[[142 134 130 132 145]
 [143 137 130 131 145]
 [138 140 130 143 133]
 [138 146 158 156 135]]
|
[[134 130]
 [137 130]]

[[156 138 136 123 152]
 [118 119 113 152 136]
 [121 126 125 127 142]
 [101 132 131 121 137]]
|
[[138 136]
 [119 113]]

[[131 116 124 122 125]
 [118 133 154 125 143]
 [127 132 128 127 131]]
|
[[116 124]
 [133 154]]

[[110 143 144 149]
 [127 132 131 116]]
|
[[143 144]
 [132 131]]

[[137 149 133 134]
 [130 141 122 134]]
|
[[149 133]
 [141 122]]

[[128 127 129 128 144]
 [127 129 128 126 104]
 [129 128 129 128 137]
 [128 127 128 129 146]
 [127 129 128 127 112]]
|
[[127 129]
 [129 128]]

[[121 123 143 109]
 [150 120 115 113]
 [137 114 111 120]
 [109 140 120 143]]
|
[[123 143]
 [120 115]]

[[154 121 127 121]
 [122 147 147 122]
 [123 108 110 132]
 [104 119 118 123]]
|
[[121 127]
 [147 147]]

[[124 123 124 135 120]
 [122 122 117 138 131]
 [121 124 128 133 105]]
|
[[123 124]
 [122 117]]
---
[[106 136 112 115]
 [140 127 148 133]
 [142 117 138 143]
 [106 142 115 110]
 [108 134 111 117]
 [103 141 104 111]]
|
[[103 141 104 111]
 [108 134 111 117]
 [106 136 112 115]
 [106 142 115 110]
 [142 117 138 143]
 [140 127 148 133]]

[[129 111 130 150 128 119 138 126 111]
 [138 127 103 124 118 130 126 129 130]]
|
[[138 127 103 124 118 130 126 129 130]
 [129 111 130 150 128 119 138 126 111]]

[[128 148 110 150 143 137 125 132 146 117]
 [120 102 142 120 123 113 127 125 122 134]
 [135 127 133 116 124 125 129 124 126 132]
 [122 142 113 152 141 137 125 134 141 117]]
|
[[128 148 110 150 143 137 125 132 146 117]
 [122 142 113 152 141 137 125 134 141 117]
 [135 127 133 116 124 125 129 124 126 132]
 [120 102 142 120 123 113 127 125 122 134]]

[[143 117 136 148 121]
 [148 122 132 151 112]]
|
[[148 122 132 151 112]
 [143 117 136 148 121]]

[[125 129 132 134 135 146 130 127 156 125 125]
 [126 140 126 118 123 115 132 127 141 126 121]
 [131 113 131 133 122 117 133 123 112 124 127]
 [130 124 138 140 127 142 126 128 137 123 121]]
|
[[126 140 126 118 123 115 132 127 141 126 121]
 [131 113 131 133 122 117 133 123 112 124 127]
 [125 129 132 134 135 146 130 127 156 125 125]
 [130 124 138 140 127 142 126 128 137 123 121]]

[[149 121 141 158 133 137 114]
 [132 116 123 131 125 122 125]
 [158 111 135 150 134 132 102]
 [138 129 137 143 132 134 122]
 [146 121 132 136 133 130 112]
 [156 118 139 152 136 136 105]
 [142 111 133 156 126 131 120]]
|
[[132 116 123 131 125 122 125]
 [146 121 132 136 133 130 112]
 [142 111 133 156 126 131 120]
 [158 111 135 150 134 132 102]
 [138 129 137 143 132 134 122]
 [156 118 139 152 136 136 105]
 [149 121 141 158 133 137 114]]
---
[[144 117 140 143]
 [136 121 146 149]
 [145 126 146 132]
 [128 130 107 154]
 [132 114 101 132]
 [136 127 132 129]]
|
[[117 140 143 144]
 [121 146 149 136]
 [126 146 132 145]
 [130 107 154 128]
 [114 101 132 132]
 [127 132 129 136]]

[[126 124 138 142 144 134 108 121 125 125 120 130 123]
 [122 133 115 110 123 119 158 123 133 115 132 133 112]
 [136 128 121 120 114 125 144 136 120 147 128 123 132]
 [128 130 140 139 142 132 108 126 127 124 124 128 126]
 [129 129 121 119 120 124 140 130 129 128 133 129 131]
 [134 129 128 128 123 128 132 131 127 132 130 125 130]
 [124 129 131 130 134 130 118 126 129 120 128 129 127]]
|
[[124 138 142 144 134 108 121 125 125 120 130 123 126]
 [133 115 110 123 119 158 123 133 115 132 133 112 122]
 [128 121 120 114 125 144 136 120 147 128 123 132 136]
 [130 140 139 142 132 108 126 127 124 124 128 126 128]
 [129 121 119 120 124 140 130 129 128 133 129 131 129]
 [129 128 128 123 128 132 131 127 132 130 125 130 134]
 [129 131 130 134 130 118 126 129 120 128 129 127 124]]

[[150 104 132]
 [115 141 135]
 [136 125 154]
 [147 115 143]
 [147 118 157]
 [139 117 150]
 [119 129 109]]
|
[[104 132 150]
 [141 135 115]
 [125 154 136]
 [115 143 147]
 [118 157 147]
 [117 150 139]
 [129 109 119]]

[[122 108 107 114 110 127 115 119]
 [132 149 151 149 146 122 109 108]
 [110 116 114 111 113 129 107 111]]
|
[[108 107 114 110 127 115 119 122]
 [149 151 149 146 122 109 108 132]
 [116 114 111 113 129 107 111 110]]

[[142 132 142]
 [119 111 147]
 [130 135 124]
 [124 122 128]
 [140 146 113]
 [108 106 139]
 [125 134 108]
 [141 137 137]
 [126 121 142]]
|
[[132 142 142]
 [111 147 119]
 [135 124 130]
 [122 128 124]
 [146 113 140]
 [106 139 108]
 [134 108 125]
 [137 137 141]
 [121 142 126]]

[[132 107 131 138]
 [132 108 123 141]
 [142 141 126 113]
 [108 128 142 131]]
|
[[107 131 138 132]
 [108 123 141 132]
 [141 126 113 142]
 [128 142 131 108]]
---
[[140 128 114 130 125]
 [155 130 136 123 130]]
|
[125 123]

[[118 155 135 104]
 [133 154 123 102]
 [145 110 108 150]]
|
[104 123 110]

[[118 138  99 126 139]
 [138 152 104 133 155]]
|
[139 133]

[[146 140]
 [116 102]
 [144 137]]
|
[140 116]

[[129 106 124 106 116]
 [146 138 155 134 118]]
|
[116 134]

[[121 109 125]
 [134 138 139]
 [127 126 113]
 [137 138 155]]
|
[125 138 127]
---
[[148 107 144 122 117 115]
 [111 114 137 133 133 121]
 [143 139 108 149 132 138]
 [139 128 118 140 119 122]
 [133 131 127 142 120 114]
 [114 140 107 118 135 147]
 [115 137 122 111 149 129]
 [133 135 113 136 107 118]
 [134 131 143 114 146 135]
 [129 118 132 114 118 126]]
|
[[148 107 144 122 117 115]
 [134 131 143 114 146 135]
 [111 114 137 133 133 121]
 [129 118 132 114 118 126]
 [133 131 127 142 120 114]
 [115 137 122 111 149 129]
 [139 128 118 140 119 122]
 [133 135 113 136 107 118]
 [143 139 108 149 132 138]
 [114 140 107 118 135 147]]

[[142 140 142 140 118 122 127 137 125 142 141 142 131 135 134]
 [149 137 152 149 116 111 140 146 112 132 144 128 136 125 145]
 [125 135 128 128 128 126 135 131 118 137 121 123 128 122 136]
 [140 134 138 136 119 126 115 131 124 137 135 134 114 146 122]]
|
[[149 137 152 149 116 111 140 146 112 132 144 128 136 125 145]
 [142 140 142 140 118 122 127 137 125 142 141 142 131 135 134]
 [140 134 138 136 119 126 115 131 124 137 135 134 114 146 122]
 [125 135 128 128 128 126 135 131 118 137 121 123 128 122 136]]

[[138 148 134 140 131 126 124 132 134 147 119 143 143 118 148]
 [125 124 114 122 110 125 105 109 126 126 130 130 122 119 126]
 [119 105 118 112 126 126 133 122 119 104 133 112 106 141 102]]
|
[[138 148 134 140 131 126 124 132 134 147 119 143 143 118 148]
 [119 105 118 112 126 126 133 122 119 104 133 112 106 141 102]
 [125 124 114 122 110 125 105 109 126 126 130 130 122 119 126]]

[[152 121 149]
 [145 142 123]
 [104 137 126]
 [129 144 118]
 [148 137 127]
 [142 133 138]]
|
[[152 121 149]
 [142 133 138]
 [148 137 127]
 [104 137 126]
 [145 142 123]
 [129 144 118]]

[[127 118 140 147 126 154 139 105 144 132 118 149 141 142 105]
 [149 145  99 147 151 121 157 131 113 111 123 109 104 142 129]
 [157 134 101 111 110 139 126 151 149 128 114 123 115 129 150]
 [123 106 156 117 108 112 133 101 133 145 113 147 125 131 147]
 [117 115 157 146 143 153 121 110 157 126 156 101 100 140 129]]
|
[[117 115 157 146 143 153 121 110 157 126 156 101 100 140 129]
 [123 106 156 117 108 112 133 101 133 145 113 147 125 131 147]
 [127 118 140 147 126 154 139 105 144 132 118 149 141 142 105]
 [157 134 101 111 110 139 126 151 149 128 114 123 115 129 150]
 [149 145  99 147 151 121 157 131 113 111 123 109 104 142 129]]

[[138 135 126 118 126 115 129 138]
 [134 126 129 129 133 124 121 132]
 [144 114 127 129 147 117 105 147]]
|
[[134 126 129 129 133 124 121 132]
 [144 114 127 129 147 117 105 147]
 [138 135 126 118 126 115 129 138]]
